One turn moves every row onto another: examples first, then more rows asked:
buti: [  0   6  10  14   6  -3  18 -18  -3 -18  -2   4   2 -14 -10  -7  -2  -7
   7 -11   4  -5  -5 -10  -8  14  -1]
Tafa: [  4   5   7   9   9  -3  14  -5  -5  -7   8  -9  -9  -1   7  -6   0   0
  12   2  -8   0  -2 -15  -7  14 -12]
Banod: [ -1   6   2  13  12  -4  16 -16 -15   0  -3  13   0   5  -3 -15 -10  -5
   1  -8  -7  -1   4 -22  -9  21  -6]
Dini: [ -1  -2   5   5   3   1  13 -24  -4  -7  12   4 -13  -1  -7  -1   4   8
  13  -9 -10 -15   0 -13  -9  20   2]
pata: [ -2  -3   8   6   0  -1  11 -24  -5  -4  11   5 -13   3  -4  -1   6   4
  15 -13  -8 -13  -2 -11 -11  18   4]
vab: [  6   0  10   6  12  -2  17 -14 -15  -5   7   2   1   5  -1  -4   4 -10
   0 -13 -10   4  -4 -21  -7   1  -7]
vepi: [  3  16   2  18  15  -1  11 -15 -11  -2   9   5   3  -4 -11  -1   2  -4
   0 -16   3   3   7 -12 -10  15  -6]
dopop: [  0   3  13  14   2  -8  14 -14  -6 -15  -3   7   3  -8  -8  -4   1  -9
   7 -13   5  -8  -6 -12 -11  13  -1]
nez: [  4  18   2  18  16  -1  11 -16 -10  -5   9   5   1  -6 -13  -2   2  -4
   2 -15   2   2   7 -12 -10  13  -7]
ziv: [ -4  -4   6   5   0  -1  10 -24  -7   1  11   4  -9   4  -1   0   6   5
  12 -14  -6 -11   0 -12 -10  22   5]
Vikan: [  2   7   4  14  11  -5  15 -15 -12  -6  -3  15  -4   4  -6 -17  -9  -5
   4  -9  -9  -3   1 -23 -10  17  -8]
noz: [ -5   2   8  12   6  -4  17 -17  -9  -7  -3   1   9 -11  -4  -4  -2  -7
   1 -12   8  -4  -2  -9  -7  20   2]
Mif: [  4  -1   7   6  14  -1  19 -15 -17  -1   7   0   4   4   1  -4   3  -9
  -2 -13  -8   6  -2 -20  -5   4  -5]
Topup: [  2   8   1  14  13  -2  17 -18 -11  -5  -3  13  -4   1  -7 -18 -11  -4
   5  -7  -9  -1   3 -21  -9  18  -7]
Gezep: [ -2  -2   3   5   4   3  15 -26  -5  -5  12   1 -11  -3  -5  -1   3   8
  11  -8 -10 -13   1 -12  -8  23   3]
gim: [ -4  -4   5   4   1  -1  12 -23  -7   0  11   2  -9   3  -3   2   5   7
   9 -10  -8 -14   1 -13 -10  24   4]
bal: [  1   6   4  14  10  -6  15 -15 -14  -1  -3  15  -2   6  -5 -15 -10  -6
   3 -10  -8  -3   2 -23 -10  18  -7]
gudav: [  5   1   5   5  17   2  21 -18 -15  -3   8  -3   4  -1   0  -6   1  -8
  -2 -11  -9   7  -2 -19  -3   5  -4]
difi: [ -3   4   7  12   8  -1  19 -19  -5 -12  -2   1   5 -16  -7  -7  -3  -6
   4  -9   6  -3  -2  -9  -5  18   2]
mazib: [  0   7   0  13  14  -2  17 -18 -14  -2  -3  11  -1   2  -5 -17 -12  -4
   2  -7  -7   0   4 -21  -8  21  -6]
Tunag: [ -1  -1   6   6   3   1  13 -27  -2  -7  12   4 -14  -2  -5  -3   4   6
  17 -11  -9 -11  -1 -11 -10  18   4]
peko: [  3   5   6   8  10  -2  14  -6  -6  -5   8 -10  -7  -1   8  -6   0   0
  10   2  -7   1   0 -14  -6  16 -11]
Talen: [  4  17   5  19  13  -4   9 -14 -10  -4   9   8   1  -2 -12   0   3  -5
   2 -18   2   0   6 -13 -12  13  -8]
keko: [  1   4   6   8   9  -3  14  -5  -7  -2   8 -10  -6   1  10  -5   0   0
   9   1  -6   1   0 -14  -6  17 -10]
naso: [ -3  -2   3   5   5   3  14 -29  -4  -3  12   1 -11  -4  -4  -3   2   7
  14 -10  -8  -9   1  -9  -7  22   6]
Dapo: [ -4  -3   2   4   4   3  14 -25  -6   0  11   1  -9  -1  -3   1   3   7
   9  -8  -8 -12   2 -11  -8  25   5]
Zinep: [  3   5   8   9   8  -5  13  -4  -7  -5   8  -8  -8   2   8  -5   1  -1
  11   0  -7  -1  -2 -16  -8  14 -11]
nisa: [ -1  -3   6   5   0  -2  12 -22  -6  -4  12   4 -11   3  -5   2   5   7
  12 -11  -9 -16  -1 -14 -11  21   3]
sape: [ -4   1  12  13   1  -7  14 -13  -9  -8  -3   4   8  -6  -4  -3   1  -9
   2 -14   8  -6  -4 -11  -9  17   1]
zadam: [ -5  -4   3   5   3   2  13 -27  -7   2  11   1  -8   0   0  -1   3   6
  11 -12  -6  -9   1 -10  -7  24   7]
Fasuz: [  6  18   4  19  14  -3  10 -15  -9  -6   9   7   0  -4 -14  -1   2  -4
   3 -17   1   1   6 -13 -12  12  -8]
pip: [  8   2   8   7  14   0  19 -16 -13 -10   8   2  -1   2  -4  -7   3  -9
   2 -12 -12   4  -5 -20  -6   0  -7]
pivop: [  3  16   4  18  13  -3   9 -14 -12  -1   9   6   3  -2 -11   1   3  -5
   0 -17   4   2   6 -13 -11  15  -7]
ponu: [  7   2   6   6  17   2  21 -19 -12  -8   8  -1   0  -2  -3  -8   0  -7
   1  -9 -11   6  -3 -19  -3   2  -5]
lut: [  2   4   8   9   8  -5  13  -4  -8  -2   8  -9  -7   2   9  -4   1  -1
   9   0  -7   0  -1 -15  -8  16 -11]

dopop goes to buti
Fasuz goes to nez
zadam goes to ziv
Now find these:
Dapo goes to gim
Mif goes to vab
Topup goes to mazib
lut goes to Zinep

